In the data rows, the value 128 means zero.
Here are some numbered points:
[ 88 128 127 136 136 103 126 135  95 148 102 158 176 185 101 113] 0
[136  79 123  81 171 102 122 170  69 135 116  60  90 159 103 128] 1
[ 89 112  94 157 118 134 169 108 120 180 141 142 173 191  93 129] 2
[255  84 147 170 107 111 128  93  96 114 142  65 113 130  32 124] 3
[107  92 165  74 154 135 103 135 108 131 128 123  51 110 103 149] 4
[ 33 153  84  69 136 107 214 148 162 162 167 247 116 255 129  89] 5
[148 129 125 111 138 142 103 175  93  59 161 124  66 122 146 115] 6
[ 89 134 161  86 174 142 139 219 106 119  84 201  94  42 154 140] 7
[ 69 141 118 119 149 110 117 198  97 122 110 160  89 107 166 144] 8
[210 123 129 157 130  97 100 127  94  85  84 124 171  50 117 140] 9
[109 135 107 166 148  81 114 149 114 107 101 123 122  77 140 132] 10
[114  78 172  76 178 116 101 107  88 130 122  74 115 136  65 114] 11
[ 28 193  32 163 197 158 216  60 253 199 182 210 118 245 166  76] 12
[107 143  98 131 124 124 143 161 155 116 153 167 181 102 178 140] 13
[177 127 145 173 109 139 123 140 179 106 118 129 187  70 154 130] 14
[255 162 167 197  58 161  29 165 114  40 119 143 143   0 127 181] 15
[ 83  94 113 104 162 144 151  91 110  34 134  99  60 154 143  72] 16
[124 142 107  91  85 107 122 157  89  93 117 147 120 124 117 115] 17
[ 56 156 126 112 134 124 191  98 210 187 142 167 188 176 154 134] 18
[ 22 163  96 106 141 192 236  53 227 209 216 180 108 255 149 130] 19
[  0 135  53  58 195  90 255  82 189 209 151 163 108 255  81  55] 20
[194 100 167 168 106 124 109  97 104 134 134  99 180 160  52 151] 21
[149 110 116 154 131  99 156  34 132 169 125 129 196 158  56 129] 22
[ 96 132 127 137 107 133 159 101 135 188  85 140 220 143 157 212] 23
[ 27  98 141  67 173 171 151 145 106 139 132  88  75 167 148 108] 24
[182 182 106 186  84 139 112  45 152 150 114 175 195  31 130 177] 25
[194 124 153 132 105  95  58 193  63 107  81  96 159  21 128 136] 26
[ 24  89  85  38 214 120 155 127 137 158 144 108  28 238 115  56] 27
[104 203 107 145  76 166 161 107 135 122 153 207 197 141 129 135] 28
[112 139 133 134 146 179 130 117 140 145 109 129 124 148 135 163] 29
[219  82 157 152 121 128  79 138  95  99  76  91 133  62 126 142] 30
[ 19 103 114  96 208 155 120 157 144 170 167 161  37 124 186 115] 31
[122 162  90 138 111  94 180 137 132 192 106 197 197 169  95 129] 32
[123 125 106 135 165 115 131 184  75 197  81 137 183 132 117 129] 33
[ 55 108 191  88 218 140 136 157 146 152  86 125  67 126 111  90] 34
[115 128 146  82 126  77 128  73  98 135 199  69  79 150  88 111] 35
[208  95 137 156 132  87  65 184  68  82  54  85 147  40 147  74] 36
[112  63 143  48 157  89 113 141  79 146 132  68  63 122 100 108] 37
[255 204 169 203  68 134   7 199 102  39  72  93 143   0 199 161] 38
[119 151 141 118 147 167  92 179 116  88  93 150 152  52 182 128] 39
[208 187  81 199  48 161 116 155 127 107 118 165 195  24 127 168] 40
[255  57 181 181  55  62   6 166  49  40  85  67  98   0 133 130] 41
[151 138 151 132 123 149  84 111 143  91 182 137 158  60 184 156] 42
[123 121 143 160 192 154 114 125 106  64 157 104  47 131 151 174] 43
[255 144 160 255  75 143  92 144 138  68  39 151 217   0 114 175] 44
[ 62 183 102 127 147 112 137 127 185 133 179 166 118 146 176 102] 45
[ 93 152 163  73 134 213 140 113 134  76 160  99  25 123 170 104] 46
[ 58  65 116  91 179 134 160  89 107   4 115  85  16 164 144  51] 47
[ 54 128 146 102 173 155 162  60 127 184 193 103 122 216  66 139] 48
[ 95 171 114 199 104 115 160 110 198 147 113 187 189 130 150 143] 49
[152 130 161 142  66 136 100 131  71 129 150  84 143 112 145 151] 50
[ 83 143  84 113  86 193 167  61 166 139 161 106 111 223 100  99] 51
[158 147 142 133 108 135 123 153 115  87 118 142 171  76 143 182] 52
[ 66 116 126 100 160 117 115  96 145 175  87 103  78 157 131  97] 53
[112  98 118  76 125  43 122 178  75 102 160  53 109 151 110 102] 54
[103 152 131 121  99  73 142  44 186 200 173 146 111 236  84 110] 55
[187  79 154 119 151  94  89 147  82 141  86  48  82 102  88  90] 56
[195 167 124 206 116 152  82 169 182 124  54 155 178  50 164 158] 57
[255 122 151 199  87  77  26 212  24  20  43  37 140   0 106 130] 58
[ 76 175 133 111  90 133 189 110 173 159 139 195 179 167 140 126] 59
[118 135  21 116 142 114 124 155 118 115 108 115  91 142 117  91] 60
[ 85  84 107  69 146 102 163 153  78 152 125  65  75 179 144 122] 61
[113  93  88  76 182 112 124 155 110  97 141 110  60 111 162 107] 62
[ 88 147 118  94 146 176 123 148 114 107 113 144  86  96 133 142] 63
[  0 154 146  61 193 163 178 154 176 238  77 214  35 173 142  59] 64
[ 39 129 128 100 169 182 156  72 140 140 189  93  20 204 140  92] 65
[235 202  62 194  89 131 163 203  99  32  85 167 255 125 125 166] 66
[ 89 136 139 112 155 127 140 187 167  90  86 158 106 106 186 118] 67
[ 48  92  79  80 154  95 194 114 158 215  99 147 131 233  84  99] 68
[  0 119 160   0 183 207 175 158 153 179 176 174  19 214 162 107] 69
[135 179 132 167 143 140 161 156 170 167 163 170 159  78 152 170] 70
[138 142 117 156 117 145 147  98 167 175 156 148 187 150 134 159] 71
[164 151 130 163 128 119 114 166 134 155 106 136 200  61 122 156] 72
[220 152 168 173  89 164  26 141 111  48 167 124  59  42 195 142] 73
[105 159  93 144  94 104 192  97 172 162 148 191 179 175 126 131] 74
[ 52  95  84  81 141 115 203  77  96 219  92 148 188 255  62 133] 75
[255 121 139 173  85 115  79  39 130 135 145  87 124 128 108 119] 76
[199 136 179 181 107 152  59 132 145  97 103 139 151  26 173 130] 77
[144  96 104  97 176 101  91 144  81 104 142  82  64 154  96  97] 78
[215 138 166 148  99 135  67 164 131  62 108 118 134  20 128 144] 79
[  0 100 154  65 198 212 169 100 142 115 153 139   6 232 179  94] 80
[144 156 144 167  98 140 115  77 183 123 120 158 187  86 127 191] 81
[ 27 157  87 144 143 173 225  87 216 186 207 196 180 254 129  75] 82
[255 173 109 177  28  67 117  72  61  95 103  53 210  85  68 170] 83
[132 121 120 116 192 155 101 131 142  85 163 137  28 107 188 116] 84
[ 21 137 108  97 147 169 213  64 208 195 195 160  95 255 150 121] 85
[138 142 144  92 168 170 158 196 141  96 131 104  45  42 209 136] 86
[110 109 103  89 131 118 178  59 104 140 178 103 121 204  98 111] 87
[ 56 188 152 127 101 206 136  92 182 121  89 201 203 123 146 147] 88
[ 38 115  74 121 122 159 161 120 176 215 138 208 180 166 142 111] 89
[ 13 134 128  94 166 151 213  58 139 158 124 158 144 230 105 122] 90
[114 107 126 121 153 122 104 111 111  91 173  99  82 162 127 112] 91
[151 122 151 153  99  83  74 179 100  91 103 112 177  99  70 124] 92
[130 138 101 128 112 131 145 151 153 133 145 156 163 101 150 173] 93
[237  75 143 132 126 105 119 188  79  64 125  94  88  66 106 101] 94
[120  66 107  87 151 102 132 166  99  94 120 110  51 161 149  88] 95
[113  94 122  86 132 120 174  48  94 141 177  86 101 204  96 110] 96
[ 46 131 172  72 145 168 155 138 129 128 115 129  72 199 164 112] 97
[151  99 142 123 168 102  68 126 146 131 133  59  95 112 114  94] 98
[ 12  85 175  93 172 182 154 118 153 146 140 122  81  69 215 135] 99
[126 111 155 112 109 133 137  36 161 164  92  90 133 178  62 123] 100
[ 87  96 119 129 141 178 184  81 191 132 158 141 124 185 115 140] 101
[255 147 138 172  56 102 108  87 100  68 146  96 179 101  60 156] 102
[196 142 120 189 110 108  72 127 117  99 101  94 142  51 153 164] 103
[255 107 152 221  80  81  73 150  89  84  92 106 203  34 114 151] 104
[145 151 100 137  83  69 165 123 124 146 132 152 122 195  98 112] 105
[124 144  99 100 129 168  95 167  95  82 154 165  50 134 174 105] 106
[ 41 160 118 113 136 130 189  53 220 172 190 177 144 240 177 121] 107
[ 38  90 110 104 177 143 154 119 137 122 161  92  65 221 179  82] 108
[ 59 139 122 120 164 109 114 211 101 116 109 165  75 100 171 145] 109
[138  41 108 138 140 139 136  97 133 120 163  88  82 148 121  95] 110
[148 135  53 131 100  82 178 134  94 177 144 147 139 171  78 136] 111
[139 144  80 139  70  84 168  77 143 216 213  63 156 184  99 111] 112
[ 92 142 102 109 163 136 155 162 159 115 109 179 145 113 167 152] 113
[ 12 106 154  93 166 178 192  63 155 226 148 130 103 243 110 132] 114
[170  84 177 174 147 132  86 116 113 129  92  82  83  49  79 120] 115
[100 147 106 126 184 135 164 147 177 132 153 135 123 156 149 100] 116
[116 136  46 110  94 111 190 124 136 122 135 164 195 166  92 119] 117
[146  89 146 135 146 152  72 111 150 132  65  66  56  80 138 170] 118
[ 51  81 141  68 173 116 134 149  77  87 125  78  83 152 134  45] 119
Which five points above are nearest to each new point by angle? Their numbers follow each, nearest first.
[196 135 142 173 104 115  85 117 130 103 104  85 136  55 139 159] 103 104 38 79 15
[115 155  60  97 123 105 164 106 131 120 169 145 166 163 120 119] 117 74 111 5 87
[136 122  39 114 142 121 110 164 107 109 109 115 101 117 108 103] 60 78 62 95 17
[108  73 129 123 176 134 156 110 137 195 139 114  53 155  95  91] 27 53 65 110 114
[126 198 135 197  80 121 130 117 207 127 116 130 194 111 135 144] 49 81 14 25 57
[164 124 180 139 126  85 110 122 112 155 147 106 181 148  96 136] 21 22 3 102 92
[162  86 194  72   0 154  90 152  53 133  62  71 113  99 112 157] 50 41 26 30 58
[145 141 153 157 107 155 107  99 147 104  97 153 169  55 137 204] 81 52 25 44 77
[ 83 123 143 117 177 161  85 167 116  74 172 129  84  86 204 140] 84 86 43 6 106
[255  99 164 152  94 111  88  92  82 122 141  72 140  92  63 120] 3 102 76 21 83
[255 139 198 206  33 173   0 185  90  11 115 137 161   0 117 223] 15 79 38 77 44
[136 140 129 104 127 152  95 174 128 115  77 180 154  59 149 162] 39 7 52 57 72
[ 27 122 134 109 178 152 131 146 148 169 171 171  68 142 167 117] 31 69 64 80 99
[ 33  90 156  57 178 180 146 146  92 153 115  85  75 159 139 115] 24 97 80 69 119
[140 137 117 148  91 111 140 157 124 143 103 167 192  90 119 145] 72 40 66 93 44
[100 153 151  80 140 177 131 133  97  89 168 136  61 119 179 159] 46 63 106 84 86
[137 108  97 139 112  89 115 165 178 135  65 164 194  81  96  77] 72 57 92 14 44
[126  73 194  38 154  60 126 171 115 127  72  84 106 116 114 124] 37 1 11 56 4
[120  75 177  94 176 142 105 129 138 122 107 139  81  68 189 127] 99 86 84 4 7
[147 148  76 173 111 108 146 120 149 114 186 179 199 108 174 127] 13 93 49 28 74
[ 55 215 135 128  73 136 151 109 198 164 122 179 182 149 120 144] 59 88 18 49 28
[142  91 100 104 177 101 117 113  83 118 153  84  90 181  67  84] 78 1 91 11 96
[113 154  69 130 111 108 166 155 160  94 159 157 135 121 148 112] 13 45 117 93 113
[ 94 122 189 112 119 188 119 135  95 121 196 124  16 136 157  64] 46 65 80 106 84
[ 83 147 127 117  97  47 156  35 225 220 190 144  84 255  69  85] 55 107 85 20 19
[ 64 114 173 121 121 124  82 124  68 128 126  80  85  77 100 150] 4 11 37 115 118
[ 50 175 126 116 139 147 173 159 191 176 141 143 151 183 180 125] 18 107 82 19 45
[126 128 130 108 150 149  99 173  97  60 167 127  63 111 164 121] 6 106 84 62 43
[255 134 110 222  69  57  85 183 125 119 113  67 211  48 134 149] 104 103 9 44 58
[245 114 134 136  50 164  70 108  83 102 200 105 152  85   0 150] 102 3 21 83 76
[255  91 143 216  37  85  70  95  82  88 139  74 172  72  12 200] 102 83 104 3 21
[ 47  93  96  78 158  90 191 130 146 125 142 150  71 237 138  65] 27 20 108 5 68
[179 148 142 155  98 127  93 195  14 108 129 182 133  43 165 139] 26 38 15 58 52
[148  99 124 162 110 104 167  49 122 180 147  89 177 183  93 140] 22 112 2 100 21
[206 128 200 171 107  84  93  85 117 158 124 100 243 129  84 149] 21 83 102 104 22
[ 51 163  84  97 149 118 179 148 160 157 124 219 158 169 120 126] 5 89 59 18 20
[146 163  88 255  70 116 175  49 165 163 140 161 150 205 116  95] 74 49 105 71 2
[191 123 139 134 121 105 118 178 121  93  95 111  85 111 129 127] 94 58 41 36 30
[255 110 135 190  53  61  90 143 114 102  90 101 207  59  58 156] 104 102 83 9 44
[146 109 156 137 120  80 113 150 125  97 104 101 104 113 123 157] 41 58 30 94 26
[201 104  95 163 134  85 126 117 129 193 102 150 210 118 136 118] 72 22 32 33 104
[ 44 150 126  39 174 166 106 177 168 109 116 170  68 111 195 193] 63 109 31 67 113
[255 141 168 197  73 113 125  97  76  63 162  75 167  95  88 151] 102 83 104 3 76
[113 147  95 127 127 137 146 183 165 125 159 173 169  81 181 147] 13 93 113 70 39
[249 212 123 204  35 139 160 138 121 127 142 206 237  94 111 208] 40 66 25 44 52
[173 157 184 162 102 158  83 141 117  82  93 152 197   1 129 223] 52 44 15 79 77
[ 91  55 190 126 175 168  94 105 112 154 105  83  87 121 109 102] 11 34 4 115 37
[182 129 157 114  29 114  94 156  74  18 163 116 151 120  82 127] 102 92 17 41 50
[126  94 160  98 139 139 144  99  95 143 147 139  84 113  85 107] 4 11 37 35 96
[152 116  94 145 115  57 129 126 207 156  65 126 208  90  82 101] 72 22 14 32 49
[152 101 124 132 122 103 157  70  95 169 140 124 158 174 100 116] 22 87 96 75 2
[ 91 116  98  98 168 126 132 140 107 137 142  93  65 129 151  96] 62 27 61 24 119
[211 104 140 164 127 149 106  86 129  68 154 103 107  92 157 125] 73 76 30 77 15
[ 76  93 157 110 167 128 145  85 129 179  96 142  68 181 147 102] 53 114 80 64 27
[102 131 103 122 131 103  66 125 124 158 102 110 138 125 126 113] 53 98 33 60 10
[ 97 117 203 107 165 103  85 170 120 117 110 110  60  76 159 128] 4 34 109 7 86
[201  97 135 149 128 122 139 122 112 122 140  88 100 138  77 132] 3 21 76 94 56
[ 65 148 112  94 152 188 110 176 113  99 131 135  69  69 167 137] 63 86 109 8 106
[115 138 137 149  90 124 140 157 142 141  96 174 197  89 130 144] 72 49 93 40 57
[108  55 143 107 153 135 139  98 121 131 149 124  68 168  99  98] 110 27 96 65 91
[ 68 105 106  86 154 105 164 151 135 118 126 142  80 187 148  83] 27 108 80 5 95
[ 55 174  93 168 136 170 219  72 177 153 146 186 180 185 125  86] 82 12 74 59 19
[118 146  72 118 101 115 165 162 158 103 142 157 161 139 120 131] 117 13 74 93 28
[ 49  94  81  55 185 120 162 131 132 166 158 115  65 234 103  65] 27 20 108 68 65
[189 123 147 196  86 131 106 119 185 109 117 135 233  88 133 129] 14 44 81 57 104
[221  87 158 147 132 118 128 116 103 116 128  88 107 121  62 130] 3 21 94 56 115
[117 156 170 159 244 170  70 143 148  58 126  78  66  45 208 108] 84 86 43 39 73
[114 140 122 109 192 167  33 128 154 145 141 124  60 104 194  98] 84 31 106 62 46
[191  87 170 155 113 146 115 187  67  51 120  93  89  81 112 115] 94 58 41 30 36
[199 168 151 126 102 105 166 175 134   6  90 137 192  76 157 188] 52 66 44 79 9
[  0 150 179 122 167 141 169 157 193 172 122 182 105 171 198 132] 64 97 69 18 31
[255 137 175 183  64 154  36 158 109  41 121 141 173   0 102 200] 15 79 44 104 38
[126 161 138 141 124 107 103 116 158 126 159 121 182  99 118 132] 81 72 25 42 14
[168 156 150 144 161 138 130 182 122  84 143 110  68  73 177 140] 86 73 6 84 43
[145 176 104 186 119 111 162 137 161 137 118 217 195 105 118 140] 49 32 28 70 74
[ 67 173 117 126 157 118 143 177 146 140 168 187 127 153 175 112] 45 5 116 113 12
[167 128 150 118 127  87  57 199  62 108  71  90 119  11 153 137] 26 36 58 41 38
[148 102 142 107 134 128  77  85 107 120  95 111  97  28   0 108] 115 56 11 3 30
[125 140  81 176  92 130 194  81 163 124 132 186 194 146 116  64] 74 117 49 28 82
[ 53 129 180  75 149 177 145 133 170 133 121 163 105 104 188 163] 99 69 97 31 67
[153 192  95 147 106 138 135 136 152  93 136 139 172  85 128 127] 40 66 25 14 28
[ 61  86  99  55 181 134 130 135 114 125 155 128  56 208 119 107] 27 108 80 24 69
[158 109 142 131 107 149 109  96  85 106 141 126 157 126  79 134] 21 102 3 83 76
[125 128 115 145 185 135 115 147 150  89 149 118  55 108 185 111] 84 43 86 62 6
[ 84 144 137 137 129 160 113 120 202 142 138 120 148 141 133 185] 29 88 18 71 81
[ 97  94 119 160 135 176 178  87 202 129 154 145 133 176  99 150] 101 19 82 85 51
[106 137  95 160  78  96 185  31 135 145 164 168 181 192 100 119] 74 2 22 55 117
[ 65 160 132 112 139 135 162 169 167 183 129 130 142 174 180 121] 18 116 64 107 85
[ 60 141 149 104 171 156 145 143 169 122 155 132  23 119 192 110] 31 80 46 84 99
[152 103 141 125 116 125 117 108 119 129 127 104 158 129  87 144] 21 3 102 83 22
[122 105 141 122 177 105  97 109 144 133 134  66 101 140 115 101] 98 11 78 91 37
[ 72 107 169 125 117 196 100 110 173 149 121 134 107 100 159 169] 99 29 88 118 31
[109  70  92 130 180 101  35 140  72 108 106  69  59  93 108  90] 78 98 56 37 62
[ 52 118  99 116 125 127 180  95 128 190 114 169 183 255  69 102] 75 2 68 90 0
[223 170 114 236 119 161  69 181 206 122  16 164 194  34 166 165] 57 44 14 72 77
[124 196 155 133 150 138 114 191 126 114 119 153 122  34 212 130] 39 86 7 67 38
[117 132 112 151 123 117 161  45 147 165 143 112 169 197   3 100] 22 100 2 55 48
[145 116 159 130 126 127 114  95 103 144  70  86 163 127  45 144] 21 100 22 11 3
[115 206 125 172 115 171 147  87 208 192 208 146 174 168 152 137] 71 82 107 19 18
[137 111  70 145  97 136 192  59 165 170 134 158 150 221  60 109] 2 22 51 55 74
[138  91 136 154 116  96 169  13 121 184 162  68 161 196  93 131] 22 112 96 100 87
[125 140 168 114 129 181 179 115 167 118 167 131  60 131 124 111] 46 65 80 69 101
[123 171 116 128 148 163 157 181 138  99 157 165  79  98 196 109] 86 106 84 67 109
[ 32 130 144 100 155 135 172 115 165 145 172  91  28 180 143  95] 65 108 80 27 69
[ 96 172 132 173 111 129 156 112 181 133 129 174 165 131 147 143] 49 59 74 28 88
[110  86  86  78 174 140 139 144  25 153 132  91  57 189 165  89] 61 95 1 119 78
[126 129 103 120 117 107 149  52 160 168 142 136 162 191 107  96] 55 22 112 87 74
[124  69 149 160 133  87 132  91 108 172 122  65  71 171 129  43] 110 53 56 98 96
[154 131 159 117 157 148  76 186 126  99  49 172 113  48 168  93] 39 7 36 77 67
[135  63 128 115 128 128 103 100 112 143 157  81 102 134 106 162] 110 37 11 35 1
[255 211 158 209  68 126   0 232  83  17  66  98 134   0 217 156] 38 15 79 103 58
[171 141 124 160 121 120 114 104 149 119 163 125 131 106 105 170] 102 81 76 25 15
[171 117 176 139 145 161   3 167 128  86 122 111 100   4 114 144] 79 15 77 73 38
[ 25 145 141  73 184 163 169 134 172 219  96 187  45 173 138  76] 64 69 97 31 34
[130 131  91 136 104 106 126 152 131 154 133 105 119 153 131 177] 111 112 105 93 23
[156  94 161 129 152 126 128 122  80 125 124 114  91  82  99 123] 115 56 94 30 4
[  0  93 132  49 211 113 194 113 181 172 145 137  32 253 121  78] 27 20 108 80 69
[119 167 122 144 110 156 122  94 164 104 170 135 102 176 144 118] 51 107 19 12 85
[119 132 107 163 103 122 133 182 134 144 108 141 255  99 149 148] 72 13 93 66 23
[112  92 134 109 141  97 132 151  93 150 138  97  83 139 106 101] 37 1 61 54 78
[ 91 112 139  84 171 129  91 146 139 146 117 129 109 117 171 140] 31 99 34 109 8
[126 117 135 132 170 172 105 211 112  93 125 111  27  80 190  96] 86 84 6 106 62
[108 108  94 118 133  98 133 164 160 137  84 133 152 113 106  74] 60 68 33 117 32
[171 163 135 184 131 131 114 164 149 174 123 147 210  70 121 154] 72 57 70 40 14
[188 180  91 160 126 105 106 198 156  93 134 150 170 131 143 117] 66 57 40 38 14
[151  86 170 157 129 103 114 116 102 139 124  73  76 123 145  77] 56 98 115 110 37
[  0 124 163 140 161 165 126 125 164 137 143 134  89 121 154 141] 99 31 80 24 97
[  0 106 144  80 180 199 217  60 164 241 155 138  91 255 121 128] 114 85 90 19 48
[133  90 148 134 112 146 110  92 188 122  67 125 147  99 167 180] 81 118 14 57 77
[182  84 173 194 154 125  72 106 117 125  91  85  80  40  68 115] 115 30 56 41 118
[255 140 183 227  29 100  59 216  84  70  75 115 246  85 112 189] 104 44 92 15 38
[ 54 173  39 169 166 136 202  62 224 189 175 191 131 227 143  76] 12 82 107 19 85
[  0 153 124  52 160 202 215 121 183 166 188 160  62 126 194 109] 69 31 80 99 85
[133  70 164 105  79 139  95 151  87  83 134  96 122  70 112 173] 41 50 26 30 79
[211 152 142 142 103  95 149 172 127  28  79 136 206  69 138 184] 52 66 9 44 104
[237  87 147 137 124 107 106 186  85  56 101 100  95  38 112 112] 94 41 58 30 36
[128 150 121 123 145 154 136 156 129 109 138 151  87  79 135 107] 86 63 7 106 84
[157 133  79 162  97 160 145  62 201 137 195 163 140 127 114 130] 71 74 101 25 12
[107  75 153  85 169 111 115 122 104 156 101  64  46 158  96  76] 37 11 1 78 53
[150 152 157 156 112 158  82 125  87  89 150 104 103  64 148 159] 73 15 38 79 103
[100 153 101 126 200 134 192 126 199 150 170 154 130 175 138  87] 116 12 82 20 19
[123 140  69 165 123   0 120  95 157  93 176 106  77 110 255 195] 10 45 103 84 42
[134 143 135 110 150 142 116 142 153  52 165 131  46  85 175 125] 84 86 6 46 106
[210 110 127 124  57  77 103 114  75 156 109 101 240 116  89 141] 83 102 21 104 92
[ 16  58 116  29 180 132 160  87 129 151 115  96  20 214 140  75] 27 24 108 80 53
[136 165 151 103 131 141 109 146 120  59 146 126  73  64 199 138] 86 73 6 84 39
[255 124 142 183  97  91  39 205  38  35  60  63 134  10 120 128] 58 26 41 36 30
[190 152 179 131 110 161  57 172 149  46 109 123  93   5 148 142] 79 15 73 38 77
[ 95 184  66 140 132 108 159  59 165 143 167 182 158 176 137 176] 74 107 12 18 19
[ 97 100 150 100 185 136  27 116 111 109 150  63  76 160 144 111] 91 98 78 11 119
[112 141 142 126 141 180 145 112 155 118  69 159 134  85 135 172] 88 29 81 113 63
[ 67 148 131 101 181 137 171 159 150 143 177 123 173 139 177 120] 116 45 18 13 82
[ 94 133 125  89 106 120 125 140 101 107 119 137 112 139 128 112] 17 119 97 95 106
[ 86 127 198 109 170 119 140 138 100 150  42 111 148  96 102 118] 34 11 33 7 53
[255 133 159 189  78 124 121  91  75  73 162  89 165 101  88 145] 102 83 3 104 76
[ 76 178 125 134 163 111 123 177 142 150 111 223 145  98 187 119] 113 8 109 13 67
[139 115 100 181 139  97  92 166 105 139  88 141 120 107 176 141] 10 103 36 57 8
[ 97 170 114 127 189 136 168 154 193 145 160 143 117 145 152  95] 116 45 12 82 19
[255 124 207 250   4  93  35 228  67  61  47  98 255  66 103 205] 104 44 92 58 15
[158 131 147 130 112 127 113 178  99  72  96 148 160  45 142 201] 52 79 15 26 38
[123  87 142 113 125 137 122  66 122 145 167 106 105 156  85 122] 96 35 87 48 100
[ 50 146 199  83 135 186 152 141 136 108 105 141  83 186 181 125] 97 80 69 24 46
[255 168  91 200   0  48 116 135  94 128 128  60 215  82  79 136] 83 102 104 40 103
[227 102 153 181  64  95  63 124 120 105  46 101 254  93  70 136] 104 44 92 9 83
[ 36  92  82  68 143 124 215  65  97 227 124 160 197 255  48 129] 75 68 2 90 20
[ 89 182 128 160 122 183 139 117 189 141 108 191 174 154 178 156] 88 49 59 28 18
[125  92 124  89 164 122 100 175  36 110 157 109 119 113 125 130] 1 78 37 54 6
[199  83 107 123 124  72 109 176 109 112  27 157 216  37  78 155] 9 26 72 104 92
[171  90 174 145  86 124 100  77  99 142  94  87 137 132  92 152] 21 3 76 83 30
[  0 100 135  84 169 188 178 101 146 120 159 140  45 235 162  82] 80 108 65 97 69
[ 87 182 101 179 106 118 158 111 189 154 128 193 187 137 146 145] 49 74 59 28 18
[162 119 121 124  96 133 140  76 115 112 121 143 168 173  43 108] 22 21 100 3 102
[255 100 151 191  17  97  32 124  63  41  98  94 211  14  47 155] 104 102 9 58 41
[ 45  86 114  62 175 138 160  88 106 147 151 144  69 233 130  99] 27 80 108 65 69
[157 112 113 129  88 136 154  56  92 116 107 148 197 185  12 110] 22 21 100 117 75
[  0  83  97   0 232 119 181  51 193 232 172  78   0 255 139  83] 27 65 108 53 114
[143 155 100 142 113  91 182 136 155 159 166 170 178 198 168 100] 74 82 32 59 105
[173 141 172 135 144 159  83 157 105  95 146 104  15  56 163 148] 73 86 84 6 43
[ 76 153  73 132 123  74 197 125 151 121 101 145 208 237  77 130] 117 75 32 2 74
[124 165  92 135 112  80 170 136 124 213  94 200 201 154  85 132] 32 74 111 0 117
[103 141 133 142  90 157 132  85 235 122 184  93  82 172 137 184] 101 19 51 85 107
[167 146 117 153 255 152  49 194 131  60 124 119 113  41 209 125] 39 84 86 73 38
[255 178 218 199  28 156  89 155 103 102 147 123 160  37 105 202] 15 79 44 104 38
[114  67 207  84 157 111  67 103  83 106  99  62 108  73 134 120] 11 37 56 115 98
[255 168 120 192  55  89 116  81  93 109 104  81 197  83  84 172] 83 102 104 9 44
[ 97 118 178 141 149 179 101 133 144 111 135 173 101  81 160 164] 99 7 39 63 42
[ 52 146 115 105 122  72 163  52 221 215 191 157  79 255  97  87] 55 85 107 20 19
[102 132 100 134  70 175 138  81 153 135 149  88 111 183 103 114] 51 101 100 87 112
[133 164 139 139 168 206 109 142 160  72 155 122  31  72 175 131] 84 86 46 43 73
[133 129 133 154 148 135  84 219 112  84 108 154 111  59 195 147] 39 109 7 8 38
[139 150 120  88 146 165 120 153 162  98 138 126 104 108 165 105] 86 84 46 106 67
[ 96 125 123 153 180 123 117 112 170 134 143 221 108 121 184 121] 45 31 113 12 116
[ 14 128 129  75 161 197 173  55 142 140 219  96   8 225 134 101] 65 80 108 85 69
[ 83 187  82 109 120  91 175 167 153 124 174 144 159  94 206 134] 13 45 93 113 70
[ 23  67 155  87 217 148 156 161 164 132  99 105  65 179 163 185] 24 80 97 34 31
[122 124 175 143 169 141  82 173 104 103  64 118 166  76 170  90] 39 36 26 77 38
[255 165 136 213  47  67  50 169  74 112  60 110 246  12 134 154] 104 9 44 103 26
[  0 174 110 103 147 126 179 142 171 180 144 216 115 200 178 113] 5 45 107 12 85
[114   5 104 136 163 126 141  98 116 124 154  70  58 154 113  79] 110 95 47 91 78
[255  59 192 241  79  26   0 187  77  87 125   0 110  21  90 166] 41 58 104 30 103
[ 89  68 149  83 164 140 127 134 120 168 125 120  96 162 116 137] 24 27 69 4 34
[ 75 130  98  78 137 117 189 132 102 112 163 166  96 186 121  72] 5 20 27 69 108
[ 95 227  96 153  46 195 167  90 152 120 178 231 207 153 130 139] 28 59 88 74 49
[113 168 134 158 103 152 135  99 166 110 112 177 185  90 144 195] 81 88 25 49 93
[104  83 182  62 161 143  89 133 105 128 112 111  15  92 111 162] 4 37 118 34 11
[ 75 117  84  93 185 136 137 152 112 118 161 116  20 126 173  89] 62 31 84 95 27
[125 131  82 131 145 123 167 125 137 140 138 112 135 209 123  78] 20 68 82 87 51
[193 122 116 123  75  76 121 120  85 158 105 114 210 137  89 131] 83 21 102 104 92
[105  51 175  89 219  83  94  88 155 155 119  46  61 144 136  80] 98 37 53 11 34
[133 155 107 134 162 183 110 144 147  82 142 119  47  87 158 123] 84 86 46 106 43
[ 56  91  81  45 151 111 183 154  76 160 112  68  82 192 138 108] 61 27 24 119 108
[105 118  79 130 119  58 163 161 127 201 109 167 163 154 115 112] 32 111 68 33 0
[122 148  28 107 156 146 152 124 177 152  85 164 185 136 119 123] 117 89 32 113 12
[125 156 140 176 121 155 147  68 165 141 136 162 179  83 140 165] 81 25 49 71 70
[  6 103 121  31 163 143 189 154  66 139 171  65  77 224 101  90] 24 61 27 119 108
[255 122 185 227  35  96  61 181  84  85  64 105 248  86  89 188] 104 44 92 9 102
[ 84  73 158  86 178 132 121 160 111 161 101 114  89 136 128 134] 34 4 24 37 1
[140 120  74 141 127  77 103 141 121 161 104 130 205  96  98 182] 72 33 23 9 83
[128 152 129 203  99 132 180 156 152 124 147 161 145 138 147 151] 49 70 28 74 93
[167 140 174 158 105 173  68 132  57  66 144  81  87  31 146 170] 73 15 79 38 41
[ 23 132 126  73 239 171 101 158 158 107 127 167  52 129 188  98] 31 80 69 34 84
[231 104 116 202 110  72  74 149 103 109 135  75 215 109 137 100] 104 9 36 103 58
[198 125 114 129  65  85 117 125  92 146 113 108 229 130  97 140] 83 102 21 104 92
[141 108  90 124 171  34 117 152 116 184  17  81 201 128  96 123] 33 0 56 36 92
[  0  49 145  58 231 135 171 164 166 160  98 105  62 212 150 202] 24 69 97 80 27
[112 160 116 151 101 133 133  95 141 144 163  92 108 182 120 121] 51 112 55 65 87
[ 62 145 124  90 157 199 112 164 106  90 137 130  50  63 157 138] 63 86 46 106 84
[176 144 162 145 112 145  49 145 101  79 153 124  64  73 179 127] 73 38 15 79 6
[210 127 139 136 118  98  59 202  77  91  99 104 147  45 137 150] 26 58 36 41 79
[ 60  99 123  73 122 184 159  80 130 204 116 133 213 215 102 115] 75 90 114 2 68
[108 105 176  74 158 142  99 128 114 131 113 125  58  96 115 155] 4 37 34 118 63
[ 62 144 114 115 140 102 201 182 130 171  92 174 125 125 142 165] 113 8 64 109 5
[ 48 108 114  90 112 133 174  76 126 171 119 148 164 255  57  97] 75 90 68 2 20
[197 151 121 186 107 111 119  86 143 126 163 127 169 112  75 186] 102 83 21 25 81
